One turning vector, and how many steps it has turned:
The counts run from 0 to 471.
.03	.05	.12	.11	-.04	-.21	-.20	-.08	-.45	-.10	.41	-.20	.19	.04	.19	-.07	.10	.29	-.01	.13	.05	-.09	.02	.13	-.16	-.04	-.27	.11	-.51	.10	.24	-.19	-.12	-.20	.32	.43	.31	.24	.16	.01	-.25	-.01	-.27	.06	.04	-.39	-.25 : 293
-.24	-.09	.16	.19	.00	-.14	-.09	-.18	-.47	-.26	.32	-.24	.15	.04	.23	-.09	.00	-.09	-.19	.31	-.12	.02	-.11	-.11	.02	-.17	-.11	.37	-.27	-.19	.17	-.48	-.02	-.13	.40	.12	.05	.05	.35	-.22	-.01	-.07	-.43	.10	.13	-.20	-.23 : 43
.14	-.06	.19	.05	.03	-.18	-.11	-.09	-.22	-.39	.31	-.08	.29	.08	.24	.03	.07	.01	-.21	-.07	.05	-.01	-.07	.03	-.12	-.13	-.19	-.02	-.20	-.02	.23	-.10	-.01	-.20	.43	.30	.23	.27	.15	-.19	-.18	.03	-.54	.22	-.06	-.46	-.39 : 436
-.07	-.19	-.04	.15	-.08	-.19	-.08	-.10	-.24	-.32	.34	-.14	.40	.08	.23	.05	.13	.02	-.27	.19	-.07	-.04	-.08	.01	.06	-.29	.00	.48	-.17	-.17	.29	-.34	.00	-.07	.35	.33	.08	.16	.17	-.01	.12	.08	-.53	.14	.02	-.22	-.32 : 398
.01	.00	-.02	.26	.03	.03	-.18	-.18	-.50	-.25	.46	.00	.01	-.05	.21	.05	.08	.08	-.19	.14	.05	-.04	.03	.06	-.23	-.30	.02	.20	-.26	-.23	.11	-.19	.03	-.14	.53	.23	.10	.27	.26	-.19	.07	-.06	-.53	.18	.09	-.31	-.25 : 11
-.26	-.09	.09	.16	.04	-.19	-.08	-.17	-.42	-.30	.23	-.15	.15	.06	.14	-.09	.03	-.16	-.20	.24	-.09	.00	-.08	-.09	.05	-.10	-.08	.37	-.34	-.13	.19	-.36	.04	-.20	.46	.22	.02	.05	.31	-.30	-.02	-.07	-.48	.15	.05	-.24	-.25 : 244
-.19	-.10	.23	.07	-.07	-.35	-.05	-.01	-.35	-.27	.27	-.13	.12	.13	.37	-.22	.11	.22	-.11	.24	-.06	-.05	-.11	.05	-.05	-.13	-.15	.10	-.48	.11	.26	-.37	-.05	-.21	.41	.21	.27	.19	.15	-.06	-.10	.04	-.46	.02	.19	-.10	-.17 : 449
-.08	-.08	.10	.28	.04	-.10	-.23	-.07	-.62	-.18	.41	-.07	.01	.12	.29	-.12	.00	.27	-.19	.38	-.08	-.01	-.01	-.04	-.18	-.22	-.20	.16	-.32	-.11	.17	-.23	.00	-.04	.34	.26	.19	.20	.27	.01	-.03	.02	-.38	.07	.34	-.15	-.22 : 362
-.02	-.10	.18	.11	.02	-.11	-.04	-.21	-.49	-.10	.36	-.28	.16	-.12	.20	.09	.02	-.05	-.16	.36	-.05	-.01	-.06	-.07	.00	-.22	-.09	.28	-.23	-.25	.11	-.51	-.03	-.14	.38	.06	.17	.20	.37	-.12	.05	-.08	-.32	.19	.11	-.41	-.22 : 222
.00	-.05	-.05	.20	-.04	-.14	-.21	-.07	-.25	-.28	.40	-.16	.41	.25	.16	.07	.06	.04	-.25	.18	-.07	.04	-.08	-.05	.06	-.25	-.20	.46	-.14	-.23	.36	-.20	.00	-.03	.25	.36	.03	.01	.20	.01	-.03	.08	-.49	.06	-.01	-.22	-.40 : 375
-.18	-.04	.11	.13	.17	-.12	-.09	-.21	-.48	-.28	.19	-.14	.19	-.08	.01	-.04	.10	-.15	-.16	.08	-.20	-.14	-.03	.05	.09	-.25	-.08	.30	-.25	-.24	.09	-.37	-.08	-.15	.41	.34	.07	.21	.31	-.19	-.05	-.01	-.52	.20	.15	-.37	-.28 : 73
.22	.04	.03	.21	.14	-.03	-.24	.04	-.25	-.28	.37	.00	.24	.21	.19	.11	.10	.19	-.17	.05	-.04	.01	-.07	.10	-.09	-.30	-.24	.09	-.16	-.24	.32	-.07	-.09	-.09	.35	.33	.24	.30	.19	.02	-.14	.09	-.56	.09	.09	-.35	-.42 : 172
-.10	.05	.15	.08	.06	-.14	-.02	-.13	-.43	-.06	.25	-.09	-.02	-.09	.21	-.06	.11	.00	-.03	.43	-.17	-.05	-.18	.05	-.09	-.09	-.17	.18	-.42	-.14	.35	-.54	-.14	-.23	.38	.16	.31	.28	.28	-.16	-.09	-.10	-.34	.06	.11	-.32	-.10 : 130
.15	-.07	.18	.08	.06	-.14	-.15	-.13	-.42	-.11	.43	-.28	.23	-.16	.19	.13	.06	.15	-.19	.29	-.02	-.04	.05	.02	-.08	-.20	-.18	.21	-.27	-.18	.07	-.35	-.01	-.07	.32	.19	.24	.29	.30	.01	-.03	.00	-.27	.21	.14	-.51	-.30 : 401
-.10	-.01	-.06	.19	-.11	-.15	-.08	-.12	-.40	-.26	.36	.10	.20	.00	.22	-.06	.24	.10	-.15	.08	-.03	-.19	-.04	.18	-.18	-.29	.06	.20	-.27	-.02	.29	-.24	-.06	-.19	.37	.47	.25	.23	.10	-.10	.00	.01	-.63	.04	.06	-.18	-.22 : 305
-.09	.01	.02	.21	-.13	-.18	-.01	-.03	-.31	-.26	.30	.07	.30	.16	.25	-.04	.17	-.11	-.17	.21	-.13	-.07	-.25	.07	-.08	-.22	-.02	.23	-.16	-.15	.50	-.35	.00	-.14	.35	.36	.25	.07	.18	-.12	-.04	.01	-.62	-.02	.01	-.14	-.25 : 134
.03	.08	.12	.18	.01	-.07	-.03	-.12	-.53	-.06	.33	-.03	.19	-.09	.12	.11	.10	-.18	-.15	.31	-.19	-.05	-.16	.04	-.10	-.14	-.16	.23	-.20	-.27	.30	-.41	-.06	-.19	.34	.22	.25	.11	.35	-.18	-.17	-.16	-.42	.06	.06	-.40	-.21 : 136
-.10	.05	-.09	.17	.15	-.03	-.13	-.10	-.12	-.28	.29	-.08	.04	.12	.26	.02	.10	.08	-.05	.17	.01	.06	-.17	.04	.05	-.25	-.03	.38	-.32	-.22	.36	-.33	-.11	-.21	.53	.13	.07	.37	.23	-.16	.09	-.01	-.61	.05	-.05	-.21	-.27 : 9
-.03	.00	.07	.18	.06	-.18	-.10	.08	-.22	-.17	.25	-.06	.24	.24	.33	-.05	.16	.16	-.11	.31	-.19	.00	-.28	.07	.08	-.26	-.18	.26	-.28	-.22	.46	-.42	-.11	-.10	.32	.15	.24	.25	.22	.07	-.01	.08	-.52	-.07	.16	-.08	-.26 : 163
-.01	.00	.09	.19	.07	-.01	-.17	-.22	-.41	-.38	.47	-.10	.05	.10	.17	-.01	-.03	.08	-.21	.07	.10	.05	.03	-.06	-.20	-.17	-.11	.13	-.23	-.11	.10	-.08	-.01	-.16	.49	.21	.09	.20	.25	-.28	-.09	-.03	-.53	.26	.00	-.39	-.37 : 34
-.10	-.09	.12	.08	.14	-.13	-.06	-.17	-.28	-.15	.31	-.29	-.01	-.05	.29	-.01	.08	.13	-.04	.39	-.05	.07	-.10	-.02	.04	-.20	-.14	.28	-.39	-.16	.22	-.50	-.07	-.18	.48	.01	.16	.40	.31	-.13	.12	-.01	-.35	.16	.15	-.29	-.23 : 216
.13	.07	.07	.23	.12	.00	-.06	-.10	-.27	-.21	.32	.00	.20	.10	.13	.15	.07	-.05	-.16	.16	-.10	.05	-.23	.01	-.04	-.26	-.20	.10	-.01	-.36	.40	-.24	-.11	-.16	.35	.18	.26	.27	.30	-.16	-.12	.05	-.58	.07	.06	-.40	-.35 : 343
-.01	.02	.05	.23	.06	-.10	-.29	-.10	-.53	-.13	.44	-.12	.00	.08	.30	-.10	.00	.37	-.12	.30	-.01	-.04	.06	.07	-.19	-.21	-.18	.21	-.45	-.10	.13	-.23	-.04	-.07	.38	.26	.14	.28	.19	.04	-.02	.02	-.31	.07	.23	-.21	-.22 : 184
.13	.00	.18	.04	.03	-.26	-.12	-.04	-.27	-.20	.32	-.13	.32	.09	.18	.03	.19	.28	-.07	.04	-.02	-.09	-.06	.19	-.01	-.18	-.26	.00	-.27	-.01	.28	-.24	-.17	-.19	.28	.40	.38	.36	.13	.04	-.18	.10	-.43	.03	.08	-.38	-.34 : 287
-.10	-.12	.04	.17	-.18	-.17	-.05	-.16	-.48	-.26	.40	.00	.32	-.07	.16	-.03	.22	.03	-.20	.08	-.07	-.21	.01	.13	-.17	-.23	.05	.22	-.22	-.03	.21	-.28	-.03	-.12	.29	.50	.28	.18	.15	-.08	-.01	.01	-.50	.11	.08	-.26	-.25 : 104
-.20	-.08	.18	.12	-.10	-.34	-.12	-.06	-.53	-.15	.27	-.18	.26	.02	.21	-.17	.15	.17	-.11	.26	-.15	-.14	-.03	.13	-.02	-.15	-.15	.27	-.46	.00	.17	-.46	-.05	-.12	.27	.41	.23	.14	.19	.01	-.09	.02	-.38	-.04	.21	-.17	-.18 : 277
-.04	-.02	.23	.16	.03	-.17	-.08	-.09	-.58	-.31	.26	.03	.23	.00	.13	-.05	.11	-.10	-.25	.05	-.15	-.13	-.01	.12	-.11	-.23	-.04	.05	-.22	-.13	.08	-.27	-.01	-.17	.40	.33	.22	.15	.26	-.17	-.14	-.06	-.63	.14	.17	-.31	-.27 : 453
-.09	.06	.05	.21	-.03	-.12	-.01	-.08	-.40	-.15	.28	.01	.24	.04	.13	.04	.15	-.23	-.14	.28	-.18	-.05	-.22	.02	-.04	-.19	-.07	.34	-.18	-.25	.42	-.42	-.03	-.18	.32	.27	.23	.07	.27	-.21	-.11	-.07	-.52	.02	-.01	-.25	-.19 : 135
.01	-.09	.26	.07	-.24	-.35	-.08	-.07	-.37	-.16	.39	-.29	.38	.04	.33	-.02	.09	.08	-.19	.24	.02	-.01	-.10	-.02	-.07	-.09	-.19	.27	-.34	.03	.22	-.40	.04	-.13	.29	.26	.29	.01	.20	-.04	-.11	-.01	-.29	.11	.03	-.30	-.27 : 432
.03	-.02	-.04	.16	-.02	-.17	-.17	-.07	-.02	-.29	.42	-.20	.31	.22	.25	.10	.09	.23	-.14	.15	.11	.09	-.12	.00	.06	-.22	-.16	.42	-.24	-.12	.40	-.21	-.06	-.14	.40	.28	.10	.22	.15	-.05	.01	.11	-.50	.08	-.14	-.27	-.40 : 203
.01	-.18	.29	.11	.06	-.24	-.05	-.06	-.37	-.32	.36	-.20	.19	.03	.35	-.08	.07	.27	-.19	.21	-.03	.02	-.10	.00	-.05	-.29	-.20	-.05	-.19	-.05	.12	-.32	-.09	-.11	.36	.15	.31	.36	.23	-.06	-.02	.10	-.47	.11	.32	-.24	-.31 : 46
.11	.16	-.01	.18	.06	.02	-.09	-.13	-.20	-.17	.36	-.04	.17	.05	.09	.12	.08	-.05	-.07	.08	-.01	-.03	-.17	.08	-.11	-.16	-.19	.16	-.18	-.20	.42	-.18	-.15	-.27	.41	.28	.25	.30	.27	-.24	-.17	-.04	-.52	.13	-.16	-.46	-.32 : 320
-.02	-.15	.24	.11	-.13	-.31	-.11	-.04	-.32	-.26	.39	-.33	.38	.16	.32	-.07	.02	.25	-.18	.25	-.01	.08	-.15	-.08	.05	-.12	-.31	.16	-.24	.02	.18	-.34	-.05	-.10	.25	.21	.26	.12	.23	.02	-.12	.11	-.33	.04	.19	-.25	-.35 : 53
